Each row of Y is roughly a mix of the hidden directions of one of 3 groups; some rows fit no group.
Y, 101 rows:
[[ 24.9  21.0   1.2 -23.1  17.3   0.5  31.8 -12.8  26.5  -9.9  -4.1 -46.4
  -32.6]
 [ 12.4   3.8 -24.9  29.9  34.1  43.8 -25.9 -19.1   0.4 -32.8  13.7  -3.6
   -5.6]
 [ -2.6 -31.4 -25.0  31.6   2.9  38.2 -39.5 -33.9   6.8  -6.3  -7.3  -4.8
  -12.2]
 [-43.7 -34.3 -20.8   0.5  13.7  -7.1 -11.8  -0.9 -13.4  -6.5 -18.4  49.3
   14.8]
 [  8.7 -23.8 -42.3   0.1  21.4  41.4 -11.3 -17.2  -7.8  22.7   7.0 -21.5
   31.3]
 [ 17.5 -17.9  20.7  48.3 -17.0   9.6 -17.1 -23.7  34.4 -33.7   2.4  12.4
   -1.1]
 [  3.3 -30.3 -25.9   0.2  50.7  25.5 -11.3 -39.9  10.4 -19.0  -2.6   8.7
    3.4]
 [ 18.0 -25.6  14.9  22.2 -15.4   5.3  10.6  -4.9 -33.0  31.5  -5.0 -14.2
   51.9]
 [  6.0  33.7   9.5  54.4  23.2  36.1  14.5 -18.1   0.9 -12.6  15.6   4.5
    9.2]
 [ 26.5  30.0   4.0 -38.2 -10.8 -24.0   2.9  43.2   6.0 -22.8  21.2 -16.6
  -13.1]
 [  1.6  20.6  -6.0  33.3 -12.3  -3.6 -26.6  -9.2  63.0 -13.7   1.1  -1.7
  -20.4]
 [-10.7 -23.0  14.2 -27.7 -46.7 -42.6 -21.8  20.6   0.1  15.1 -13.3   8.0
  -11.2]
 [-15.3  21.7   2.3  22.0  22.2 -13.1  -6.9 -39.9  35.9  39.8 -20.7 -13.2
  -11.1]
 [-12.6 -31.4  21.5 -10.3 -24.7 -33.9   2.5  23.8 -24.6  -6.1  -5.7  40.2
   27.7]
 [ 11.0 -18.9  -8.2 -18.3  34.6   8.5 -13.6 -39.8  50.4 -11.3  16.0  14.8
   -6.1]
 [-11.6  -6.1  -2.1  43.8   1.1   6.0  32.5  -3.5 -17.9  20.7 -21.5   2.5
   51.8]
 [-11.0  10.0 -27.4  -7.1 -35.0  14.0 -22.3  15.5  -3.2  15.0 -12.3 -41.2
  -42.8]
 [ 17.9 -43.6 -25.5 -53.2  25.0   9.1  -5.7  -5.3 -11.1   2.4  12.2  -5.0
   18.2]
 [-20.9   4.9  23.0  11.7  21.4  12.5  33.2 -49.6   8.7  38.8 -11.6   6.6
   -5.8]
 [ 30.5 -30.6 -19.3 -20.3   0.3  32.7  11.1  -2.6 -27.4  14.8   6.9 -40.7
   24.1]
 [ -2.2  -5.0 -20.1 -41.1  38.1  19.4  12.5 -18.8   1.5 -26.2  -2.7 -10.3
  -42.8]
 [  3.7  15.6  21.4  69.3 -16.6  -2.0   9.5  -5.6  -2.0  11.0 -14.8  -8.4
   27.8]
 [-23.2  -1.7 -29.3 -64.8  11.9  -1.2   3.0  15.9  15.1   3.7  13.8  19.2
  -17.4]
 [-33.5  44.1  28.7  32.0 -16.1 -18.1  21.0   4.0  11.9  12.3 -10.7  20.4
  -18.2]
 [-22.5  44.2  42.8   0.9   2.8  -6.8  10.8  -8.7   1.6  21.0  20.2  34.9
  -22.2]
 [-15.7 -28.3 -31.7 -48.9  18.6  -8.0   9.8  12.9 -35.4  -1.5 -24.1 -10.0
   -6.9]
 [-11.6  -3.8 -17.6 -26.3  42.9 -18.3  25.8  -2.1  -6.4 -34.4 -33.7  -9.0
  -25.9]
 [ 22.1 -33.2  14.2   3.1  18.7  -9.5  -7.1 -32.8  42.4 -40.3   1.2  17.8
   -0.5]
 [ -4.4 -22.8 -11.4 -18.6  38.4 -10.0  -7.4 -31.6  37.5 -32.4 -12.6  16.1
  -24.2]
 [ 15.7 -11.8  15.5   6.1  45.6   0.2  10.6 -34.4  27.8 -26.6  13.7  32.1
   19.0]
 [ 12.4  -3.8   1.8 -59.6  41.9  -6.2   9.7 -15.8   9.6 -15.1  10.5  -2.3
  -28.3]
 [-15.2 -35.0 -20.0  -6.5 -14.9  29.5 -38.2  -6.3 -19.6  33.9  17.6  20.7
   18.6]
 [  6.7 -48.4  -1.8  -5.2  13.1  -0.9  -1.6 -31.0  37.7 -40.0  -8.3  20.5
   -6.4]
 [  8.7  31.2   4.4   1.7 -35.7 -34.5  10.9  41.7  11.9 -12.2 -15.1 -30.9
  -15.5]
 [ 24.4 -12.6  18.2  -4.8 -54.6  -1.5 -19.0  20.9 -25.6  27.2  11.9 -24.5
    9.0]
 [ 23.4 -25.5  38.3  -2.3  17.2 -15.6  -7.8 -30.9   4.3  15.9  19.1  27.5
   38.5]
 [ -5.1  18.9  -4.5  15.6 -54.6   4.3   2.9  33.9 -18.0  17.7 -11.5 -36.8
  -13.1]
 [-16.1 -25.5   9.9  31.5 -10.2  -8.9 -13.5  -6.6 -35.1  33.4 -16.2  19.6
   41.2]
 [ -1.5  -9.6   0.5   9.4  28.7   3.0  28.7   6.3 -41.2   6.3  -1.1  16.6
   56.7]
 [ -6.6  24.9 -26.9 -36.1  47.6  12.8 -22.9   7.4 -27.1   4.4  21.8   5.3
  -11.9]
 [-19.8  -4.2 -37.8  -0.7  26.7  13.9 -25.2  -9.4  24.7 -40.0  -7.7  15.0
  -33.7]
 [  6.4  -4.7  37.9  20.4  -9.4 -22.3  27.2  -2.8 -13.6  31.4  -1.2  12.4
   50.3]
 [ 14.7 -20.1   0.4   2.4  24.9 -10.8 -43.3 -14.5   3.2 -53.3  -5.1  10.0
  -26.0]
 [  4.0 -11.5  43.8   0.3  -3.7 -37.8  12.1   0.3  14.7 -15.1   8.2  48.5
   24.1]
 [ 26.7   8.9  22.0  33.8 -45.8  13.9 -36.3   1.2  11.1  -2.1  19.7 -18.3
  -15.3]
 [  4.8  23.6  -4.0  34.8  19.1  34.3  -8.6 -34.6  26.0  33.1  20.5  -5.8
   16.2]
 [ 13.7 -14.8  13.2   3.9 -25.4 -15.4 -51.9  16.9 -18.3 -39.6   2.6   6.2
  -26.4]
 [ 19.2  -1.7 -25.0  24.7 -31.5  -5.2  -4.6  29.6  -5.4   1.2 -23.5 -51.2
   19.3]
 [-27.8  13.2  -0.4  25.4 -38.2  11.7 -10.1  31.0 -49.3  18.4  -2.6   8.4
    3.5]
 [-19.2 -32.4   5.6  -2.3 -43.0  -5.6 -21.7  27.4 -43.6  -1.0  -6.8  24.5
    2.5]
 [-12.5 -32.8  -8.9  34.7 -39.2  15.8 -42.4   2.8 -18.0  14.4  -4.9  12.1
   17.4]
 [ -8.0   8.2 -16.4  -2.3 -55.8   3.3 -38.1  35.8  13.9  15.7  18.7  -0.1
   -6.9]
 [  6.7  11.9 -33.0 -15.5  14.1  25.3  -3.9   0.5 -23.0   4.7 -12.5 -54.8
  -32.0]
 [ -1.3  34.0   5.5 -20.8  24.5  31.4   4.7 -12.7  20.7  12.0  49.7  24.2
   -9.2]
 [ -6.9 -18.1   4.5  30.8 -16.5  -6.4 -50.3   4.1 -14.7 -40.3 -11.5  19.1
  -23.7]
 [ -9.5 -17.0 -29.5  -7.2  45.0  16.7  -8.2 -34.3  29.5 -26.6  -9.5   6.9
  -23.1]
 [ 30.7 -29.6  -0.5  18.8  23.7  30.2 -32.6 -41.5   9.4 -11.6  17.8  -1.7
   11.2]
 [ -0.5 -29.1 -22.2 -25.5  10.0 -22.6  -3.9  26.4  -8.1   3.1   4.1  24.3
   55.8]
 [  9.5 -23.4  27.9 -12.0 -11.3 -21.3   3.5   7.8 -35.3  32.1   8.1  15.2
   48.1]
 [ 17.0 -42.5 -45.7  -4.8   7.7   2.4  -8.5   4.7   3.1 -24.9 -27.8 -34.3
   12.8]
 [ -7.7 -27.9  26.2 -15.8 -19.8 -39.3  12.1   2.9  31.4 -28.0  -9.7  36.7
   -5.4]
 [  0.7 -26.3  34.3  17.9 -37.1 -27.9  21.2  14.2  -7.8  -2.1 -12.4  24.0
   36.2]
 [ 34.3  13.3  -5.8   8.3   7.9  -1.6 -30.7   6.9  17.3 -53.2   7.1 -23.6
  -29.3]
 [-24.5 -25.9 -16.1 -20.4 -34.2  -8.0 -46.7  14.4  13.9  -2.8   3.2  28.9
  -21.9]
 [-22.2  31.0 -37.1   4.5  -2.7  15.9  19.3  19.3  10.4 -19.8 -20.5 -26.5
  -40.4]
 [ -4.3  47.2   5.2  12.4  -9.3   2.2 -35.2  -8.4  24.3  21.9  11.9 -16.6
  -42.3]
 [ -2.0 -19.0  13.4 -12.5 -13.3 -23.4 -43.0  14.7 -22.3 -39.4  -2.4  24.0
  -31.2]
 [  4.9 -26.4   1.9 -15.3 -57.3  -6.2 -12.1  33.3 -31.9  13.4  -5.3 -18.0
    4.1]
 [ 16.5  -2.9  13.1 -31.8  44.8  -4.9 -22.2 -13.6 -17.3  10.3  35.6  27.4
   22.3]
 [-27.5  10.4 -12.4   0.9   2.7 -11.1  10.5  10.4  33.6 -48.9 -16.7  23.1
  -37.4]
 [ 29.0  -9.3 -28.5   0.9  40.7  35.5  20.5 -12.1  -8.1 -15.8   7.6 -26.5
   28.3]
 [  9.0  19.3 -19.5   3.3 -27.7  32.2   7.5  27.3 -16.4 -20.9   0.2 -41.8
  -34.6]
 [ -9.7 -11.2 -27.1  16.0  -9.5  45.6 -28.9  -6.3 -19.7  38.0  18.6   4.7
   25.4]
 [-18.3  19.0  -9.1  22.1 -18.7   3.2  22.5  30.9 -45.2  28.0 -17.1 -17.4
   24.4]
 [ 19.2  -0.9  43.1 -39.5 -15.7 -13.3  -7.5 -17.0   2.7  42.1  24.9  -4.0
  -11.7]
 [  0.9  -0.4 -21.9 -18.8 -49.3  14.0 -31.1  40.8   4.2   9.6  30.0   0.1
    1.7]
 [ -8.5  16.8 -16.7 -51.9 -13.0  11.0  33.8  26.8   3.4  33.3  18.3 -13.1
    0.4]
 [-25.6  38.5  11.1   1.8  -3.9   3.0  38.8  -9.8  28.4  48.7   4.9   3.9
   -0.2]
 [ 15.6 -23.6 -14.8 -30.3  45.5  11.1  32.0 -23.3  23.2 -29.0   1.3  -1.5
    3.7]
 [ 24.4  -0.2   3.5 -24.3  34.1  11.7 -31.6 -33.5  30.4  -9.6  30.6   3.7
  -22.7]
 [ -6.6  21.8 -43.7 -13.8  13.4  25.6  -1.5  11.1  28.8 -30.7   5.4 -16.0
  -38.3]
 [-15.7 -34.7 -26.4 -34.6  -2.3  -8.1  36.6  26.8 -24.9 -14.7 -25.0   0.5
   13.0]
 [ 27.2 -17.2  13.7  -4.8 -48.7  -2.3  -1.4  33.3 -27.0  11.3  16.7 -12.3
   32.8]
 [-20.8 -13.0  18.1  29.0 -19.6   8.3 -20.6 -35.0  13.1  50.2   1.3  20.3
   11.1]
 [-26.7  -1.7 -13.5 -10.7 -14.0  -0.6  -6.6  10.9 -44.0  57.4 -15.8 -12.8
    8.9]
 [-14.2  27.7 -20.4 -48.9  29.9  -7.3  29.7  15.1 -16.5  11.9  -7.7 -20.0
  -19.9]
 [-21.1  15.4 -10.7 -50.3  12.5   4.7  48.9  18.4 -15.4  -0.3  -3.3  -2.7
  -24.7]
 [  4.1  22.3 -10.3 -37.8 -31.6  10.0   3.8  49.6 -17.8  10.0  32.0  -5.8
   -2.1]
 [-27.5   1.5  -3.2 -12.9  15.0  -7.7 -31.0 -18.4  29.4 -17.6   1.1  34.9
  -46.8]
 [ 33.0 -36.0  13.4 -37.5  21.4 -13.7   6.0 -24.0  34.2 -20.7  13.0   7.5
    6.9]
 [  6.4 -15.3   1.6  47.6   7.3  14.1  18.8 -12.5  22.9 -52.1  -9.5  17.6
   12.4]
 [ 20.8  40.4  14.5   4.5  16.7   1.4  25.4  -3.1   7.8 -32.7  -2.7 -32.5
  -41.0]
 [ 15.7 -35.8   6.8  -4.5  24.6   3.0 -10.3 -32.2  35.2 -39.9  11.0  28.1
   -2.5]
 [-17.1  -4.1 -38.5 -31.8  38.3   7.8  17.9   7.9   5.2 -42.6  -8.1   9.8
  -19.8]
 [-25.7  41.7  11.4  18.2 -29.0  21.0  27.7  -1.0   5.6  28.8  -3.6 -13.1
  -33.9]
 [ 13.5  -6.9 -19.6  22.3  21.0  39.3 -18.6 -23.5  35.4 -32.1  24.5  14.6
    3.2]
 [  8.3 -48.8 -25.3 -41.6   9.7  24.0 -11.0  -3.2 -22.4  10.4  16.0   6.0
   24.1]
 [ -5.8 -24.9 -32.6 -16.5  22.1  13.8  42.0  15.7 -32.9 -16.5 -18.2  -6.8
   26.3]
 [-11.9  13.2  12.2  -4.4 -25.0 -39.1 -11.8  29.5  19.3  26.0  14.8  32.9
   33.2]
 [-10.6 -20.1  -1.0 -21.3  22.2  14.3 -22.8 -43.7  22.4  38.0  18.6  26.5
    2.9]
 [ -9.0  31.4  26.1   3.5 -22.6 -16.5  38.8  15.9  -0.2  46.0   5.4   2.1
   25.5]]
One row of each group comes first, with its name. Which group is each row after those in?
[  7.4 -12.6  28.0  14.5 -64.9 -19.2  10.4  30.0  -8.4   1.6  -7.5  -4.7
  12.7] : P
[ 25.9 -35.0 -16.2   8.8   2.3  39.3 -24.9 -20.1  16.5  -0.8  30.1   7.1
  32.6] : B
[-14.9  18.5 -10.8 -25.0  31.3  25.3  42.5 -28.9  19.6  16.7  -0.7 -12.3
 -26.9] : H

[ -9.1   5.5  49.5 -14.7 -14.6 -13.3   9.6  -6.3 -25.0  46.2  16.9  25.6
  10.3] : B
[-15.5 -21.4   2.5  33.5   0.9  25.4 -11.8 -48.5  12.9  41.6  -6.4   6.8
  12.6] : H
[  1.3  -6.0  14.3  62.7  -3.6   3.1  -6.1 -10.5   5.2 -47.5 -16.0  14.9
  -1.2] : B
[-30.1  62.3  -7.9  29.0  25.5   0.8   0.8   1.7  12.1   2.0  -1.8   8.9
 -22.7] : P
[-37.1 -12.1  -0.4  19.8  25.7   0.7 -14.3 -41.4  23.5   7.9 -14.6  41.5
  -7.9] : H
[ 25.2 -42.2 -10.6 -18.0  28.5  -8.7 -44.9 -15.8   4.2 -29.6   5.8   9.9
   8.5] : H
[-37.6   5.2  -7.9  35.3 -34.5 -16.7 -29.6  10.4  -7.0  19.9 -34.7  -1.3
 -15.9] : B
[  8.4 -31.8   6.5  34.3 -27.1  15.2  -2.2   4.5 -52.8   0.8 -16.7 -14.9
  23.0] : H
[ 18.0  -8.6  25.6  34.4 -64.5  -1.3 -11.7  17.9   3.1 -11.6   2.2  -9.8
  -0.9] : P
[-21.2  26.0  14.3  33.7   4.9  -7.3 -19.6 -18.7  27.5 -24.5 -10.6  19.9
 -44.3] : H
[ 28.4 -27.6   0.6  16.6  35.5  28.7 -21.9 -35.4  -8.7  -4.6  19.6   5.3
  30.6] : P
